50 stands for zero in the data rows.
Here are some points, one per row:
array([66, 51, 37, 53, 49, 46, 56, 70, 32, 48, 45, 80, 54, 41, 76, 44, 72, 76, 38, 47, 82, 31, 50, 46, 46, 43, 41, 59, 48, 59, 64, 34])
array([51, 69, 26, 58, 59, 67, 49, 63, 48, 72, 29, 67, 58, 49, 65, 28, 46, 45, 56, 52, 29, 41, 58, 39, 56, 40, 63, 15, 62, 71, 65, 43])
array([60, 59, 27, 52, 29, 71, 53, 54, 49, 60, 41, 43, 62, 66, 61, 39, 20, 55, 66, 37, 69, 24, 40, 53, 38, 66, 66, 71, 70, 67, 59, 59])
array([63, 29, 67, 51, 44, 51, 35, 68, 24, 76, 63, 56, 84, 15, 65,  6, 59, 31, 67, 31, 64, 24, 38, 28, 76, 41, 58, 33, 57, 51, 66, 51])
array([72, 56, 56, 38, 81, 40, 22, 67, 62, 69, 65, 67, 63, 46, 41, 15, 74, 55, 59, 35, 47, 56, 51, 57, 59, 59, 57, 38, 62, 48, 46, 60])
array([68, 37, 45, 29, 86, 18, 64, 49, 46, 64, 51, 30, 51, 45, 65, 43, 63, 52, 64, 42, 61, 37, 79, 20, 62, 25, 56, 61, 43, 42, 50, 80])
array([65, 57, 54, 44, 45, 33, 33, 61, 26, 30, 48, 39, 55, 61, 80, 34, 35, 62, 52, 65, 43, 52, 47, 57, 33, 61, 89, 62, 71, 63, 47, 46])
array([59, 70, 65, 57, 40, 66, 34, 78, 45, 48, 54, 52, 46, 15, 41, 48, 81, 48, 73, 41, 47, 20, 73, 39, 71, 51, 39, 79, 57, 54, 63, 60])
array([50, 63, 19, 44, 49, 56, 54, 38, 10, 55, 63, 20, 59, 50, 55, 47, 59, 54, 71, 40, 44, 29, 52, 56, 51, 54, 36, 52, 57, 61, 64, 36])
array([57, 62, 58, 41, 56, 26, 59, 53, 49, 88, 31, 66, 18, 33, 84, 33, 55, 66, 58, 53, 57, 27, 41, 46, 34, 38, 47, 41, 47, 71, 62, 51])
array([45, 71, 21, 49, 47, 43, 39, 62, 31, 80, 59, 53, 65, 73, 52, 34, 70, 55, 66, 45, 40, 39, 48, 43, 58, 50, 55, 63, 67, 71, 57, 59])
array([50, 49, 64, 45, 47, 26, 56, 51, 79, 90, 14, 58, 60, 18, 58, 57, 67, 49, 63, 27, 39, 41, 63, 38, 57, 35, 50, 52, 47, 59, 37, 58])
array([34, 66, 45, 46, 66, 58, 41, 54, 45, 30, 79, 49, 56, 64, 56, 69, 82, 49, 75, 39, 57, 59, 58, 50, 71, 40, 15, 62, 44, 55, 48, 61])
array([72, 72, 21, 39, 57, 40, 54, 49, 66, 77, 60, 43, 51, 46, 56, 24, 70, 39, 52, 39, 24, 78, 42, 35, 51, 74, 65, 54, 50, 54, 66, 65])
array([46, 41, 47, 53, 66, 37, 49, 56, 86, 26, 74, 64, 56, 39, 74, 59, 68, 48, 61, 65, 25, 26, 52, 43, 74, 60, 66, 62, 44, 46, 40, 46])
array([51, 76, 30, 59, 64, 39, 36, 58, 38, 22, 48, 21, 33, 61, 55, 59, 62, 45, 62, 46, 47, 52, 57, 49, 50, 36, 40, 37, 75, 50, 62, 48])
array([47, 59, 40, 28, 62, 44, 71, 49, 32, 17, 44, 59, 39, 44, 62, 53, 82, 28, 39, 48, 58, 55, 41, 63, 55, 35, 43, 28, 44, 54, 64, 39])
array([73, 75, 31, 53, 84, 65, 34, 44,  0, 37, 60, 47, 27, 51, 86, 54, 56, 37, 36, 37, 53,  1, 54, 44, 66, 23, 60, 41, 39, 53, 49, 55])
array([39, 70, 35, 44, 53, 48, 42, 31, 22, 32, 38, 20, 55, 38, 50, 42, 73, 58, 51, 47, 45, 32, 50, 48, 58, 51, 47, 21, 53, 50, 44, 63])
array([41, 68, 45, 36, 55, 42, 41, 69, 50, 54, 70, 52, 61, 37, 45, 33, 55, 41, 45, 75, 55, 27, 74, 35, 72, 38, 74, 40, 56, 50, 52, 55])
array([65, 47, 56, 29, 28, 32, 53, 45, 49, 67, 21, 37, 34, 36, 85, 50, 35, 73, 43, 71, 51, 18, 62, 47, 70, 38, 55, 31, 56, 77, 50, 68])
array([47, 63, 46, 50, 65, 38, 45, 74, 57, 48, 70, 50, 72, 16, 57, 57, 65, 59, 55, 39, 24, 55, 46, 45, 48, 42, 66, 59, 47, 52, 63, 47])
array([58, 62, 29, 30, 45, 50, 38, 66, 65, 10, 28, 40, 80, 52, 58, 35, 23, 41, 52, 80, 36, 36, 59, 49, 50, 46, 28, 53, 63, 73, 58, 36])
array([43, 52, 43, 56, 61, 42, 61, 67, 10, 74, 58, 65, 50, 60, 52, 38, 48, 65, 44, 62, 45, 56, 66, 57, 44, 53, 59, 48, 44, 56, 71, 37])
array([70, 57, 49, 44, 78, 49, 42, 48, 42, 51, 53, 35, 56, 40, 37, 31, 57, 46, 44, 17, 50, 42, 41, 47, 56, 54, 62, 37, 41, 68, 59, 36])
array([17, 76, 37, 45, 75, 35, 43, 53, 55, 34, 61, 44, 49, 44, 58, 45, 81, 62, 73, 57, 30,  7, 53, 55, 41, 39, 39, 39, 56, 70, 58, 66])
array([78, 62, 29, 50, 58, 48, 39, 44, 29, 73, 63, 41, 46, 48, 52, 40, 57, 35, 42, 57, 48, 21, 63, 49, 46, 84, 21, 38, 55, 67, 62, 92])
array([53, 75, 48, 63, 53, 48, 37, 40, 48, 42, 57, 51, 39, 13, 61, 68, 41, 51, 36, 66, 48, 46, 44, 42, 56, 27, 42, 62, 70, 56, 58, 57])
array([49, 39, 25, 36, 54, 19, 41, 73, 66, 89, 44, 63, 27, 19, 75, 39, 56, 37, 58, 38, 48, 34, 48, 34, 60, 37, 45, 34, 56, 63, 50, 81])
array([42, 51, 17, 41, 31, 64, 25, 54, 35, 47, 27, 55, 48, 46, 36, 37, 66, 53, 69, 50, 36, 53, 57, 40, 59, 34, 65, 42, 49, 46, 67, 71])
array([68, 70, 46, 23, 58, 25, 59, 54,  8, 68, 16, 45, 53, 63, 82, 60, 67, 44, 39, 56, 27, 28, 50, 36, 73, 28, 38, 45, 69, 62, 62, 60])
array([46, 51, 44, 39, 68, 50, 48, 44, 31, 16, 45, 47, 51, 29, 65, 38, 50, 51, 52, 36, 22, 76, 57, 44, 65, 56, 73, 41, 64, 74, 40, 43])
array([61, 63, 60, 51, 59, 39, 43, 40, 30, 36, 55, 57, 57, 53, 48, 47, 78, 34, 55, 72, 43, 53, 55, 27, 59, 55, 61, 38, 52, 61, 54, 44])
array([41, 72, 52, 54, 70, 51, 50, 54, 55, 52, 32, 50, 45, 34, 46, 51, 40, 62, 45, 71, 38, 33, 32, 58, 68, 32, 47, 73, 54, 73, 81, 24])
array([68, 75, 63, 58, 56, 33, 45, 65, 42, 60, 52, 67, 61, 17, 57, 44, 12, 58, 56, 53, 46, 42, 55, 57, 54, 38, 34, 65, 33, 47, 66, 64])
array([59, 74, 15, 39, 66, 39, 42, 49, 40, 58, 81, 49, 56, 29, 33, 63, 69, 43, 71, 60, 41, 37, 62, 44, 61, 15, 56, 46, 58, 57, 43, 62])
array([69, 72, 42, 46, 58, 28, 43, 38, 27, 63, 29, 50, 64, 43, 92, 25, 57, 44, 59, 72, 60, 40, 65, 42, 51, 39, 49, 63, 45, 46, 42, 48])
array([52, 73, 58, 19, 59, 44, 30, 63,  8, 91, 28, 56, 34, 40, 74, 57, 72, 49, 35, 29, 39, 14, 57, 34, 58, 41, 38, 51, 54, 55, 44, 31])
array([59, 37,  2, 53, 56, 44, 44, 69, 31, 41, 28, 78, 57, 27, 23, 26, 45, 57, 56,  0, 58, 25, 53, 47, 57, 39, 81, 71, 63, 75, 81, 59])
array([59, 32, 45, 56, 52, 46, 45, 64, 87, 38, 63, 57, 44, 55, 54, 25, 60, 65, 53, 27, 46, 25, 61, 42, 50, 18, 44, 54, 51, 61, 59, 36])
array([66, 49, 46, 51, 56, 67, 46, 52, 20, 76, 42, 36, 45, 44, 45, 17, 52, 48, 26, 50, 34, 24, 50, 60, 41, 37, 43, 59, 42, 66, 50, 72])
array([57, 51, 45, 55, 72, 47, 34, 62, 30, 63, 65, 26, 66, 23, 44, 52, 82, 51, 66, 38, 69, 49, 54, 46, 61, 19, 50, 55, 38, 66, 55, 65])
array([60, 30, 28, 57, 61, 59, 34, 53, 64, 80, 42, 55, 52, 14, 65, 54, 35, 66, 64, 53, 53, 24, 51, 52, 49, 43, 56, 39, 60, 54, 69, 67])
array([49, 54, 50, 46, 68, 41, 29, 45, 49, 56, 67, 56, 53, 51, 78, 29, 89, 52, 39, 58, 47, 51, 64, 57, 59, 29, 64, 43, 42, 75, 80, 46])
These points spread out most along one direction. Take the direction at right angles to it along which they spread out most. Go by this last direction. For each point below, how far along it does it lie, from 0 to 99? The average is 50, and the first point in the table lies past the average. One standard deviation of the points above along it is 16.
array([57, 62, 58, 41, 56, 26, 59, 53, 49, 88, 31, 66, 18, 33, 84, 33, 55, 66, 58, 53, 57, 27, 41, 46, 34, 38, 47, 41, 47, 71, 62, 51]) 63
array([46, 51, 44, 39, 68, 50, 48, 44, 31, 16, 45, 47, 51, 29, 65, 38, 50, 51, 52, 36, 22, 76, 57, 44, 65, 56, 73, 41, 64, 74, 40, 43]) 48
array([46, 41, 47, 53, 66, 37, 49, 56, 86, 26, 74, 64, 56, 39, 74, 59, 68, 48, 61, 65, 25, 26, 52, 43, 74, 60, 66, 62, 44, 46, 40, 46]) 26
array([51, 69, 26, 58, 59, 67, 49, 63, 48, 72, 29, 67, 58, 49, 65, 28, 46, 45, 56, 52, 29, 41, 58, 39, 56, 40, 63, 15, 62, 71, 65, 43]) 53
array([45, 71, 21, 49, 47, 43, 39, 62, 31, 80, 59, 53, 65, 73, 52, 34, 70, 55, 66, 45, 40, 39, 48, 43, 58, 50, 55, 63, 67, 71, 57, 59]) 49
array([50, 63, 19, 44, 49, 56, 54, 38, 10, 55, 63, 20, 59, 50, 55, 47, 59, 54, 71, 40, 44, 29, 52, 56, 51, 54, 36, 52, 57, 61, 64, 36]) 65
array([66, 51, 37, 53, 49, 46, 56, 70, 32, 48, 45, 80, 54, 41, 76, 44, 72, 76, 38, 47, 82, 31, 50, 46, 46, 43, 41, 59, 48, 59, 64, 34]) 55
array([65, 57, 54, 44, 45, 33, 33, 61, 26, 30, 48, 39, 55, 61, 80, 34, 35, 62, 52, 65, 43, 52, 47, 57, 33, 61, 89, 62, 71, 63, 47, 46]) 63
array([50, 49, 64, 45, 47, 26, 56, 51, 79, 90, 14, 58, 60, 18, 58, 57, 67, 49, 63, 27, 39, 41, 63, 38, 57, 35, 50, 52, 47, 59, 37, 58]) 32
array([68, 75, 63, 58, 56, 33, 45, 65, 42, 60, 52, 67, 61, 17, 57, 44, 12, 58, 56, 53, 46, 42, 55, 57, 54, 38, 34, 65, 33, 47, 66, 64]) 45
array([60, 30, 28, 57, 61, 59, 34, 53, 64, 80, 42, 55, 52, 14, 65, 54, 35, 66, 64, 53, 53, 24, 51, 52, 49, 43, 56, 39, 60, 54, 69, 67]) 37
